Look-ups in named tables: a row name and a column name give one cell, copied from the table.

Table Lil
	Nub	Sib	Napari	Pud
Sinik	-7.4	-9.8	-2.5	-2.3
Bire	-4.4	6.7	-5.5	-6.2
Sugodir	-2.8	-9.4	-8.0	-8.5

What is the Sib of Bire in Lil? 6.7
What is the Pud of Bire in Lil? -6.2
What is the Nub of Sugodir in Lil? -2.8
What is the Napari of Sugodir in Lil? -8.0
What is the Pud of Sugodir in Lil? -8.5
What is the Sib of Sugodir in Lil? -9.4
What is the Napari of Bire in Lil? -5.5
What is the Nub of Bire in Lil? -4.4

Nibile:
,Kasoso,Meri
Fub,136,254
Nam,891,731
Gadu,637,593
Visuru,277,295
Zep,434,379
Gibed,117,329
Nefako,209,194
Fafu,191,390
Lon,639,592
Buk,218,408

What is the Meri of Nam in Nibile? 731
What is the Kasoso of Visuru in Nibile? 277
What is the Meri of Lon in Nibile? 592
What is the Meri of Gadu in Nibile? 593
What is the Meri of Fafu in Nibile? 390
What is the Kasoso of Nam in Nibile? 891
What is the Meri of Gibed in Nibile? 329
What is the Kasoso of Lon in Nibile? 639
What is the Kasoso of Buk in Nibile? 218
What is the Meri of Buk in Nibile? 408
What is the Kasoso of Zep in Nibile? 434
What is the Kasoso of Fafu in Nibile? 191
What is the Kasoso of Nefako in Nibile? 209
What is the Kasoso of Fub in Nibile? 136
What is the Meri of Fub in Nibile? 254
What is the Meri of Visuru in Nibile? 295

Table Pumizov
	Mutotam	Roz	Dipe	Boz
Kav	52	83	1	31
Zaz	52	37	46	84
Dudo	60	35	38	59
Zas	59	28	33	53
Kov	60	92	15	17
Tunamol	28	13	79	51
Tik	56	82	27	20
Mun	61	31	35	55
Piti	55	85	7	26
Pepu	59	36	40	62

Dudo, Mutotam -> 60
Tik, Dipe -> 27
Tik, Mutotam -> 56
Kav, Dipe -> 1
Kov, Boz -> 17
Zas, Mutotam -> 59
Zas, Roz -> 28
Tunamol, Roz -> 13
Zaz, Mutotam -> 52
Pepu, Boz -> 62
Piti, Boz -> 26
Zaz, Boz -> 84
Zas, Dipe -> 33
Pepu, Dipe -> 40
Dudo, Roz -> 35
Pepu, Mutotam -> 59
Which row has the largest Roz? Kov

Table Dak
	Vodup	Latu	Dor	Mir	Tigidav	Mefa	Led	Zomi	Dakip	Riz
Bige	0.904	-0.054	0.477	-0.484	0.096	0.743	-0.024	0.203	0.328	0.272
Vitigu	-0.049	0.618	0.098	-0.263	-0.529	0.152	-0.769	0.676	0.032	0.714
Ketekir	-0.642	0.386	-0.329	0.223	-0.373	-0.506	-0.361	0.245	-0.274	0.219
Sof	0.187	0.136	-0.025	-0.056	-0.181	0.153	-0.055	0.233	-0.072	0.256
Fud	0.103	-0.185	-0.021	0.116	0.394	0.192	0.420	-0.335	0.100	-0.327
Luzi	-0.923	0.227	-0.340	0.299	-0.298	-0.730	-0.365	0.034	-0.254	-0.029
Tor	0.111	-0.168	0.026	0.048	0.287	0.147	0.290	-0.242	0.085	-0.234

What is the Dakip of Vitigu in Dak?
0.032
What is the Zomi of Vitigu in Dak?
0.676
What is the Vodup of Sof in Dak?
0.187
What is the Dor of Ketekir in Dak?
-0.329
What is the Mir of Ketekir in Dak?
0.223
What is the Zomi of Bige in Dak?
0.203
What is the Tigidav of Vitigu in Dak?
-0.529
What is the Dor of Vitigu in Dak?
0.098
What is the Led of Tor in Dak?
0.290
What is the Latu of Vitigu in Dak?
0.618
What is the Mefa of Bige in Dak?
0.743
What is the Riz of Sof in Dak?
0.256
What is the Vodup of Bige in Dak?
0.904
What is the Tigidav of Luzi in Dak?
-0.298
What is the Zomi of Ketekir in Dak?
0.245
Which row has the largest Zomi? Vitigu

Dor =
	Mebura	Rize
Zuf	148	219
Ziz	160	57
Tul	190	157
Dimig	228	146
Vofo	168	117

Mebura of Vofo = 168
Rize of Tul = 157
Mebura of Ziz = 160
Rize of Zuf = 219
Mebura of Dimig = 228
Mebura of Zuf = 148
Rize of Ziz = 57
Rize of Vofo = 117
Rize of Dimig = 146
Mebura of Tul = 190
Row with the largest Rize: Zuf

Dos.csv
,Bez,Led,Sorat,Vir,Mapagek,Des,Loz,Lar,Vuf,Lobavu
Seva,0.87,0.21,0.49,0.82,0.59,0.36,0.86,0.85,0.50,0.71
Bibid,0.27,0.14,0.17,0.49,0.88,0.15,0.81,0.58,0.56,0.28
Rezes,0.61,0.87,0.49,0.95,0.13,0.47,0.93,0.54,0.88,0.62
Bam,0.40,0.63,0.51,0.72,0.40,0.96,0.55,0.74,0.68,0.13
Gopoki,0.85,0.37,0.78,0.90,0.40,0.83,0.30,0.30,0.44,0.54
Kagot,0.52,0.84,0.86,0.43,0.61,0.33,0.77,0.45,0.46,0.60
Nomoval,0.20,0.55,0.60,0.17,0.14,0.69,0.57,0.76,0.38,0.30
Lumato,0.55,0.37,0.21,0.90,0.87,0.33,0.36,0.20,0.80,0.13
Pebobeb,0.43,0.36,0.92,0.70,0.24,0.20,0.62,0.26,0.12,0.18
Vod,0.20,0.63,0.96,0.56,0.23,0.61,0.35,0.13,0.61,0.60

Des of Kagot: 0.33
Loz of Pebobeb: 0.62
Loz of Seva: 0.86
Loz of Kagot: 0.77
Des of Seva: 0.36
Des of Bam: 0.96
Des of Nomoval: 0.69
Lobavu of Seva: 0.71
Which row has the largest Des? Bam

